x =
[[-0.35  1.37 -0.67  0.16 -1.01  0.11 -0.10]
 [ 0.71  3.59 -1.16  1.16  1.12  1.92 -0.44]
 [-2.96  3.77 -1.17  1.25  2.08  3.63 -0.10]
 [-0.80  1.75 -0.79  0.30 -0.83  0.24 -0.06]
 [-2.47  4.45  1.40  2.16  4.91  5.17  3.67]
 [-2.12  3.89 -1.19  1.33  2.18  3.04 -0.44]
 [-1.21 -3.01  0.42 -1.45 -5.06 -3.87  0.51]
 [ 0.56 -4.14  0.43 -1.83 -4.93 -5.37 -0.22]
 [-0.12  1.66 -0.75  0.27 -1.02  1.24 -0.36]
 [-2.24  4.54  1.20  2.19  4.70  5.98  3.03]]
Counting starts at 1.
The entry in row 2 and column 1: 0.71
The entry directly above 3.03: -0.36
Report the entry at row 1, column 2.
A: 1.37
The entry in the top-right corner -> -0.10
Report the entry at row 1, column 3.
A: -0.67
The top entry of the column that holds the largest entry: 0.11
The entry just right of 4.45 is 1.40
The entry just right of the smallest entry is -0.22
Report the entry just left of the smallest entry.
A: -4.93
The entry at row 3, column 1: -2.96
Report the entry in the top-left corner.
A: -0.35
Report the bottom entry of the column that holds the smallest entry.
A: 5.98
Report the minimum.
A: -5.37
Report the entry in the bottom-left corner.
A: -2.24
Report the entry in the bottom-right corner.
A: 3.03
Report the entry just left of 1.66.
A: -0.12
The entry just left of -1.45 -> 0.42
Report the entry directly above the largest entry.
A: 1.24
The entry just left of -5.06 is -1.45
The entry just left of -1.83: 0.43
Report the entry just left of 0.11.
A: -1.01
Report the entry just left of the largest entry.
A: 4.70
The entry at row 2, column 2 is 3.59
The entry just left of 1.25 -> -1.17
Report the entry just right of -2.24.
A: 4.54
Report the entry directly above the smallest entry.
A: -3.87

data =
[[-4.34 -1.47  2.52 -0.75 -4.34 -0.46  1.55 -0.76]
 [ 0.59  1.58  3.55 -0.93  0.59  2.16  2.73  0.53]
 [-2.17 -0.54 -0.77  2.73 -2.17 -3.45 -2.77 -2.32]
 [ 0.47 -0.43 -5.34 -1.31  0.47  0.65  0.73 -1.14]
 [ 0.83 -2.28  0.31  0.83  0.83  1.58 -0.57 -3.62]
 [ 0.56 -4.92 -3.26 -0.65  0.56  0.16 -1.94 -0.91]
 [-0.26 -2.50 -1.59  0.02 -0.26  2.78  1.14 -2.01]
 [-1.33 -2.46 -2.51 -1.63 -1.33  2.17  2.55  3.51]
 [ 0.56 -0.52 -3.09  0.23  0.56  3.47  1.57 -1.25]]
Counting starts at 1.
The bottom-right entry is -1.25
The minimum: -5.34
The entry just left of the smallest entry: -0.43
The entry in the bottom-left corner -> 0.56
Give the entry at row 2, column 1.
A: 0.59
Give the entry directly above 2.55.
A: 1.14
The top-right entry is -0.76
The entry directly below -2.50: -2.46
Give the entry directly below the largest entry.
A: -0.77
Give the entry directly above the largest entry.
A: 2.52
The entry just left of -0.93: 3.55
Give the entry in row 1 and column 1.
A: -4.34
Give the entry just left of -3.45.
A: -2.17
Give the entry directly below -0.93.
A: 2.73
The entry just right of the largest entry: -0.93
Give the entry in row 3 and column 1.
A: -2.17
The entry in row 2 and column 2 -> 1.58
Give the entry directly below -2.46.
A: -0.52
Give the bottom entry of the column that holds the largest entry.
A: -3.09
Give the entry just right of -3.45.
A: -2.77
Give the entry just left of -2.28.
A: 0.83

Questions about the row below.
1) Give the entry just left of 4696.
2) Give the entry just right of 2838.
3) Give the entry just left of 2838.
[7943, 3160, 6357, 1618, 6304, 4829, 4392, 5412, 3689, 4696, 2838, 6646, 2031, 6261, 8124, 4678]
1) 3689
2) 6646
3) 4696

 970   580   744   470   690  -341   513   904  -603   348   456   710   634   996
The second entry from the right: 634
The first entry from the left: 970
The entry just right of 470?
Answer: 690
The fifth entry from the end -> 348
The first entry from the right is 996

[[5610 4684 3011 3190 5777 2166 4388 3445 7186 3375 3775 7811 5264]
 [3964 6593 4940 4620 5112 2166 6570 4972 7106 3609 4977 7045 4581]]
The 1st entry, reading row by row: 5610
The entry just left of 7186: 3445
Read off the last entry, reading row by row.
4581
Read off the top-right entry.
5264
Read off the largest entry in the last row.
7106
The entry in the bottom-left corner: 3964
Read off the second entry on the diagonal from the top-right corner.
7045
The entry directly above 7106 -> 7186
Read off the entry just right of 4940.
4620
Read off the entry just right of 3964.
6593
Read off the maximum.
7811
The entry just right of 4684: 3011
Read off the smallest entry in the first row.
2166
